name the system of each run
H, trace 1 (8 x 18)
[[  1   6 -28 -22  12  -1 -27  47   0 -23 -36   8   3 -55  13  -3   6  21]
 [ 11   6   1  -6  17 -26  -1  63   0 -35 -12  46   4  -5  21   4  25  14]
 [ -8   3  -5 -17   5 -25   9   3  -8 -39 -30  49   1  50  46  -3  16 -10]
 [  1  -3 -30 -21 -25   4 -20 -31 -14 -25 -59  16   8  17  38   3  -8  -2]
 [ 26   4 -22  10 -30   9 -22  23 -13 -16 -65   5   7 -25   4  -3 -13  27]
 [ 16  21  -1  15   7 -19   2  65  -7 -25 -44  17   0   5 -11 -26  -6  31]
 [ -2  11 -11 -11  23 -37  -9  21   1 -42 -12  26  14  53  13 -36  -7  21]
 [ 20 -10 -30 -20  -9   2 -29 -25 -11 -46   0  19  11  35  39 -15 -21  24]]
Z, trace 2 (8 x 18)
[[ 13  11  14  17 -49   7   0 -54 -15  34 -38 -13   1  12  11  11  -8  -8]
 [ 15 -20 -13  34 -27   2 -18   3  30  10 -18 -38  30  11 -54  21 -11   3]
 [ -4   0  15  23  23 -25   2  54   4   5  24  12  27   7 -56 -10   9  11]
 [ -5  37  41  -2  26 -31  16  -5 -18  20  43  13  -7  13  14 -31   5  15]
 [ 14   2   6  -7 -13   7 -11 -68   1   6  42 -22  -8  23  35  -5 -16   6]
 [ 17 -48 -26   8 -24  51  -5 -20  -4 -13  32 -12   5   4 -28  15 -21  -8]
 [-12 -14  -1  10  15  39  27  46 -14   7  17  -3 -20 -42 -48  -7  -3 -10]
 [-27  28  19 -18  37 -17  15  16  21  27  17 -25 -29 -47  16   0  19  -6]]
D, trace 3 (8 x 18)
[[-21  -3   1  -8   5 -20  -5 -59  25  13  17 -27  16  56  -1  -2  -6 -18]
 [ 21 -42 -18  13 -39  32 -25 -31   8  -1  10 -14  24  -9 -19  39  -4 -10]
 [ 25   3  18  28 -21  39  21  29 -32  23   7   4 -22 -48 -25   2  -7  11]
 [-23  33  26   1  42 -17  25  24   5  26  27 -24 -21  -8 -16 -36  -4   8]
 [-18 -13  -3 -20  31 -31 -22 -22  38  -9  58  -9  26  29   3   7  10  -8]
 [ 22 -34   1   2 -34  25  -6 -38 -15 -10  33  33   8   8  23  38  11 -18]
 [  2   9  15  11 -26  42  35 -18 -33  38 -21  -9 -38 -33   4   5  -6 -16]
 [-33  19   5  -5  29 -11   5  20  30  36  -6 -50  -8 -40 -31  -3   9  -9]]
V, trace 4 (8 x 18)
[[-10  41  39  16  -1 -48   7  17 -18  35 -32  22  14   6  -6 -10  18   6]
 [  6  20  20  21 -36 -29  -8 -42  -1  30 -36  -8  23  42  -1   4  -3   2]
 [ 19 -25 -25  23 -40  14 -21 -15   2 -10 -37 -12  30  32 -32   6 -21   3]
 [ 19  -7 -28  12  -3  23 -16  33 -24 -29 -14   2  11   6 -38 -37 -37  36]
 [  8  24  -6  -8  30  -6 -12   8  -7 -14  28 -22  -8  14   5 -56 -34  46]
 [  3  -2 -10 -21  24 -19 -17 -32  31 -26  46 -18   1  40  38 -12 -10   9]
 [ -1 -37 -26 -29   2  20  -5 -20   2 -43  29  30  -4  18  37  21   9 -24]
 [ -9 -14 -17 -27   4  49  16   8 -30 -16   3  23 -34 -42  28   3   1 -17]]
D, trace 5 (8 x 18)
[[ 40   2 -21  16 -35  11  -7  11  12 -30 -59 -10 -12   9  25   4 -14  21]
 [  0   2 -27   5   9  17  22  51   1 -32 -54  -5 -21   7 -20 -28 -20   9]
 [-19  12 -29 -27  32 -15 -25  31 -16 -32 -20  14  17   4  -4 -45 -16  25]
 [ 25  10 -17 -18   0 -23 -35  -5   4 -41  -5  16  13  22  52 -15 -10  36]
 [ 26  -6 -23  -4 -16  17  14  -4  10 -45 -39  -1 -30  31  47  -3 -13   3]
 [-21 -10 -42 -20   7  32  12  20  -6 -29 -60  -4 -21  -5  -2 -18 -18 -13]
 [-15   9 -31 -31  22 -12 -35  36  -8 -22 -36  11  16 -40   9 -19   1  22]
 [ 21  22  -2  -9   9 -38 -17  31  10 -36 -20  26   0   9  50  -7  12  30]]
V, trace 6 (8 x 18)
[[-36 -30 -14  -3  23   7   5  -8  19  -1  32 -17  18  26 -54  -1  -2 -30]
 [ -1 -15   1  -9   2   0 -37   1 -35   6  49  41  37 -33 -16   5   9  12]
 [ 45   9  34  23 -19  16  12 -13 -16  17  51   0 -26 -17  25   1  -8  25]
 [ -8 -16   5  16   7  23  41 -15  36   8  32 -42 -30  22 -20  10  -6 -29]
 [-42 -32 -10 -15  23   5  -8  11   4   4  30  13  27 -17 -49  16  17 -31]
 [ 15   8  30   6  -8  -5 -15   8 -40  26  40  40  16 -47   3   9  16  18]
 [ 31  16  40  35 -21   9  33 -22   6  34  27 -24 -33   6  10  11  -3   2]
 [-23 -28  -3  15   1  11  21 -10  32  14  12 -31   5  23 -51  21   4 -40]]
Z, trace 7 (8 x 18)
[[-36  -5 -39 -26  29  -2  -3   3  37 -27 -33 -37  -6  23  -3 -19 -14 -13]
 [-10  -6 -30 -35  18 -13 -44  25 -16 -33  -7  34  30 -26  12 -12   4  19]
 [ 33  18  11   5 -17   3  14  26 -28 -21 -24  42 -25  -6  47  -7   3  21]
 [  0   8 -13   1  -8   4  28  -8  24 -18 -58 -30 -31  42  27 -10 -14 -11]
 [-25 -17 -48 -24  11  -4 -35   5  16 -31 -39 -13  32  14 -21 -11 -13  -1]
 [ 17   8  -8  -4   4 -11 -26  51 -31 -23 -15  44  20 -23   3 -16   1  38]
 [ 29  35  20  13  -4 -13  30  19  -2 -14 -27   5 -37  25  45 -23  -6  22]
 [-10  -2 -30 -16   8  -2  -2 -28  31 -31 -27 -33  -7  55  20 -21 -23  -8]]
U, trace 8 (8 x 18)
[[-33  19  28  -9  10 -22  -4 -15   2  56  14 -12   8 -47  -7  19  27 -19]
 [  2   1  30  16  -7 -31  -7  10  36  32  15  -7  17 -33  -2  51  42 -14]
 [  0 -11  30  35 -23 -11  30   9  22  26 -10   3   7  11 -29  44  31 -34]
 [-12   0  24  32 -25  -6   8 -30  -2  48  -8 -17  26  17 -52  13   2 -21]
 [ 15  -7  11  24 -17  -9 -27 -26  19  34  37 -36  36  -4 -40  17  -7  12]
 [ 32 -25  14  33 -11   8   4  -3  31   1  66 -20   5  17 -24  24   0   3]
 [  4 -19  18  18  -9  26  36 -35  -5   9  53  -4 -15  42 -14   3  -9 -23]
 [ -8  -9   6 -10 -10  31   4 -64 -17  33  48 -20  -9  -6   4   0 -14 -17]]
E, trace 9 (8 x 18)
[[  4   2  -4  34 -10  11  23  18   8   3 -36 -33  -2  33 -53 -27 -30   6]
 [-16  17  -7  -5  38 -18 -14  21  -7  -4  14 -12  18  16 -37 -52 -23  31]
 [ 24   5   5 -10  19 -23 -20   3  -2 -29  60  23  11  25  29 -19  -4  34]
 [ 25 -20  -6   1 -13  25  14 -40  12 -28  39  -3 -24  42  39   9 -11  -7]
 [-13 -22 -33 -17  -3  54   9 -35   3  -2   1 -43 -26 -13  -4  -5 -29 -18]
 [-16   4 -15 -24  24  25 -10  19 -10  12  13 -18 -16 -77  -5 -11  -4  10]
 [ -6  19  26 -11  23 -17  20  33   2   7  26  25 -23 -42  33  16  38  -7]
 [-26  -3  20 -10  -3 -20  24 -23  12  12 -10  25  -1  15  31  37  41 -47]]
U, trace 10 (8 x 18)
[[ 11 -19 -16  14  -5  31   3   0  45   7   9 -65 -16 -26 -27  17  -9  -6]
 [-29 -20   2   0  36  14  27  24   7   2  50  -8  -5   5 -51 -10   2 -21]
 [-17  12  36  -9  14 -19   6 -23 -34  27  59  34  12   7   4  -8  16  -5]
 [ 26   8  25   2 -28 -10 -10 -43   8  21  18   0  -6 -14  54  37  21  -3]
 [  4 -22  -8  13 -24  33  23  -7  30   7 -22 -32 -27 -21   1  42   7 -31]
 [-39 -11  -1   4  14  25  26  15  -6  29   1 -20  -6 -22 -63  -8  -3 -28]
 [-18  21  32  -4  26 -33 -13   3  -8  39  48   1  24 -18 -26 -12  12  13]
 [ 25   3  32  13  -8 -39  -8 -12  29   9  38  11  15  10  33  39  35   1]]
E, trace 11 (8 x 18)
[[  9 -17 -28 -11  -2 -31 -40  -6  28 -42 -10  12  38  41  18  10   4  10]
 [ 35 -38 -22  19 -33  42   0   8 -25 -37   3  25   6  22 -18   0 -23   8]
 [  6  18  -4   6  -3  36  30   1 -37   1 -20 -11 -37   8  -4 -49 -39  15]
 [-21  25 -17 -33  46 -19 -10  17  21 -21  -7 -24 -18  -6  30 -39 -10  16]
 [ -4 -25 -21 -30  25  -3 -13  21  16 -47  36  33   4  -2  28  18  23  -8]
 [  1 -26  -1  -6 -25  41  27 -24 -42  -8   9  46 -16   4  22  19   7 -29]
 [-13  17 -10 -14 -20  24   8 -31 -24  21 -63 -17 -24 -28  25  -6 -11 -11]
 [-10  10 -22 -14  16 -15 -19  48  32  -6 -48 -16   3 -49   0  10  15   6]]
H, trace 12 (8 x 18)
[[  2  10  30   6  17  -6  50  25  24   0  25   4 -45   1  26  15  27 -20]
 [-54 -16 -12 -31  22  -3  19 -22  20  -1 -13  -3  -5  20   6  13  20 -53]
 [-15 -20 -10 -16 -25   8 -37 -29 -18  20 -10  17  37 -41  -6  35  19 -19]
 [ 33  13  38  36 -38  -6   9  16 -10  33 -16  19   0 -33   2  33  23   8]
 [-14  19  26  29   2 -31  39  18  27  13 -37 -13 -10  45 -22  -3  13 -18]
 [-28 -15 -16  -5   2 -16 -23 -27   6   2  -8  -8  47  46 -39  -8  -9 -11]
 [ 36 -10   3  19 -36  15 -33 -29 -37  14  27   9  31  -4 -16  -1 -22  30]
 [ 42  23  26  35 -11  13  30   5  -1  16  14 -30 -38   5   4 -20 -25  30]]
C, trace 13 (8 x 18)
[[  4 -38 -17  -2  -4   8 -10  -1  55 -14  20 -18   3 -16   6  53  22 -27]
 [ -3 -28   0  18 -18  25  21  37 -31  -4 -19  44   9  -4 -48  15  12 -20]
 [-16  37  40   8 -12 -13  18 -21 -44  54 -21  13  -1  -8  -4 -15   5  -4]
 [  3  10  17   2  -2 -38 -23 -39  48  27  25 -38  16   1  18  27  16   1]
 [ 21 -41 -13  26 -12   4 -11  19  29 -26  26   4  28  30 -39  27   4  -6]
 [ -1   3   7  22 -13  23  19   4 -58   8 -12  26   4  28 -44 -36 -26   8]
 [ -3  36  17  -6   4  -6  -7 -42 -11  39  18 -38 -13 -11  16 -32 -22  24]
 [ 20 -20 -13  -3  17  -1 -20  -1  55 -19  62 -37  -2  -9  16  19   0  11]]
C, trace 14 (8 x 18)
[[-33  11  -4 -20  27 -25  18  -7  53  -1 -22 -39 -20  11  27   7  16 -29]
 [-26 -32 -35 -24  10  -9 -37  17  15 -26 -16  20  42 -12 -19  23  19 -16]
 [ 23   8   9  13 -34  -3  -8  23 -49  -6 -41  56  17  -4   9   0   4  20]
 [ 11  42  25  16 -12 -26  23 -10  17  21 -44 -29 -25  19  29  -8  -1   8]
 [-23  -6 -22  -4  26 -28 -19  10  65  -7  -8 -48  18  11 -21   6   5 -10]
 [  3 -16 -22  -3   5  -8 -36  36 -21 -30   3  44  44   6 -28 -13  -2  18]
 [ 27  31  17   8 -18  -5   9  -6 -43  -7 -21  29 -12  27  35 -36 -20  32]
 [  0  18 -10  -8  10  -7   5 -24  46  -4 -16 -63 -29  16  34 -12 -17   2]]

runs to name
trace 15 (2 x 18)
[[ -4  23 -15 -37  14 -17 -39 -16 -19 -14  -6   9   8  -9  48 -31 -11  31]
 [ 36  -2 -22 -10  -7   1 -12   9  32 -46 -15 -10 -22   3  57   8  -2  19]]

C
trace 16 (2 x 18)
[[ -5  14 -15   0  10  13 -19  19  -5  19 -12 -44   1 -42 -38 -31 -29  30]
 [  2  11   1  -4  45 -38 -11  43  39 -21  42 -13   7   4  -5 -15   6  23]]

U
trace 17 (2 x 18)
[[-12   9  18  19  -6  24  61  17 -34  10 -27  14 -33  28 -22 -24  -8 -19]
 [-33  30  -1 -23  13 -23 -26 -42  -8  32 -10 -28  16  -1   0 -30 -16   8]]

U
trace 18 (2 x 18)
[[  5  31  32  17  11   3  43 -13   0  28  24 -32 -41  17   4 -27 -16   7]
 [-34  -9 -12 -34  22 -12 -15 -51  37   7  28 -32   5   9  21  11   7 -24]]

U
trace 19 (2 x 18)
[[-28   8  -7   0  -7 -25 -14   5  22  25 -68 -19  25 -16 -22  16  14 -17]
 [ 17   0   9  28 -14 -37 -25  45  12  -2 -26  19  43  -3 -30  19  19  16]]

D
trace 20 (2 x 18)
[[-14  -3 -12 -19 -20   6   9 -48  11  -3 -45  -9 -17  15  47  21   5 -32]
 [-13 -16 -25   0 -19  15  -7  17  17   6 -65 -13   5 -37 -14  32  13 -25]]

D
trace 21 (2 x 18)
[[-38   6 -11 -22  -9  25   6 -23 -37  30 -51   2  -8 -36  -4  -5  -4 -25]
 [ -6  19   0  -5  14 -14 -29  30  11  25 -10 -25  12 -72 -16   0   6  24]]

U
trace 22 (2 x 18)
[[-11 -16   2  18 -27  31  48   8 -11   5 -47   8 -18  18 -26  16   4 -42]
 [-34   9  -9  -3   2   5 -11  13 -18  32 -40 -14  18 -40 -50 -16  -9  -2]]

V
trace 23 (2 x 18)
[[ 11   1  28  31 -35  19  42  17 -40  18 -30  37 -16   0 -16  12  11 -15]
 [-29  30  30   5   1 -22  19 -30  10  57 -17 -33  -6  -3  -8   1  11 -21]]

C
trace 24 (2 x 18)
[[ 12 -23  -8  28 -37  15   0  26 -14  -1 -47  21  24   1 -47  21   4  -8]
 [  7  24   8  25  -6   6   4  29 -39  19 -25  -1   3  -9 -44 -43 -28  32]]

V
trace 25 (2 x 18)
[[ 13   8   4   8   8   4 -14 -25  -3  17  51 -41   5  11 -22 -34 -36  34]
 [ 17 -24 -10   2  12  -2 -20 -18  35 -22  71 -22  16  31  -5   5 -10  10]]

V
trace 26 (2 x 18)
[[ 30 -32 -20  10 -14  38 -21 -15  14  -4  48 -36   6 -17 -21   9 -26  16]
 [ 11 -14   8  11  20  34  35  17   2 -12  69 -13 -32   8 -17 -17 -16   1]]

U
trace 27 (2 x 18)
[[ 10  -1  10  16 -12  37  57  29 -25  -7 -20  21 -50  -2  10  -1   1 -17]
 [-44  32   1 -20  19  -5  16 -22 -11  30 -39 -28 -16  -3  -1 -34 -13 -11]]

U
trace 28 (2 x 18)
[[-18 -26 -10   7 -34  37  18 -26  -9  19 -41  -4   0  -5 -22  29   4 -43]
 [-20   1   0  11  -6  -6 -15  27  10  34 -37 -19  24 -49 -50  16  14 -10]]

Z
trace 29 (2 x 18)
[[-22  16  24   7 -16 -42  -4 -23 -11  30 -30  22  36  39 -13   4  17 -17]
 [ 17   5   4  18 -30 -29 -41 -39  17  17 -14 -21  42  27  -8  10  -8  18]]

C
trace 30 (2 x 18)
[[-33  -4 -18 -46  30   0 -20  15 -29 -15   6  42   8 -38  20  -8  16  -5]
 [ 19  28  20 -11  -7  -8  -2  -8  -4  12   2   5 -30 -42  66  11  15  14]]

V
trace 31 (2 x 18)
[[ -4 -16  14  -4 -15  17 -19 -26 -21  39  45  11  19 -53 -13  30  14 -12]
 [ 15  15  48  29 -14  -5  29   1  10  44  18 -10 -23 -24   7  31  25 -13]]

H
trace 32 (2 x 18)
[[ 28 -23  14  14 -18   5  15   1   9 -20  32  37  -7  18  30  42  29 -18]
 [-27   3  17   0 -16  32  49 -22 -42  25 -24  17 -27   7  -2  -3   3 -38]]

D
trace 33 (2 x 18)
[[-31  -8  12   2  -2 -10  18 -43  32  32   3 -30  -2  23  -6  26  17 -46]
 [-17 -29  -1   0 -15  15 -19 -26  -6  33  25  -1  30 -31 -39  38  13 -25]]

U
trace 34 (2 x 18)
[[ -8  12  23 -20  -3 -14  -5 -53 -31  16  39  30   5  16  44  -3   9  -5]
 [ 24 -28 -11   6 -34  25  -4 -51  28  -6  10 -25  -8  15  25  37  -5 -15]]

C
trace 35 (2 x 18)
[[-13   7  30  16  -8   5  47  32 -17  23 -26  32 -22 -17  -6  21  33 -32]
 [-41  25  16  -8  -2 -38   6 -13  -7  31 -57  15  17  14   1   4  22 -27]]

E
trace 36 (2 x 18)
[[  6   1  -5  -5   3  10  35 -20  14 -31  -3  -9 -40  58  41 -16 -12  -8]
 [-46 -25 -43 -44  19  20  -5 -20   7 -23 -21  -6   0   4   3  -1  -2 -36]]

V
trace 37 (2 x 18)
[[-12  41  38  -1  22 -59   0   8   7  20   7  12  12  16  16 -11  23   9]
 [  7  -6   4  -1 -26 -38 -23 -28  27  -6 -25  16  28  25  36  42  29 -16]]

U
trace 38 (2 x 18)
[[  8 -14  16  23 -30  27  48 -25  -2   5 -10   4 -27  38   8  20   4 -35]
 [-38   6 -10  -7  -6  17   8 -27 -15  37 -47 -28   0  -9 -31 -13 -16 -24]]

H
trace 39 (2 x 18)
[[ 20  13  30  -2 -15 -11 -12 -45 -19  19  50  20   2  -4  49  11  11  12]
 [ 19 -30  -1  17 -30  38  27 -31  20   0  13 -22 -27  12   9  34  -1 -29]]

V
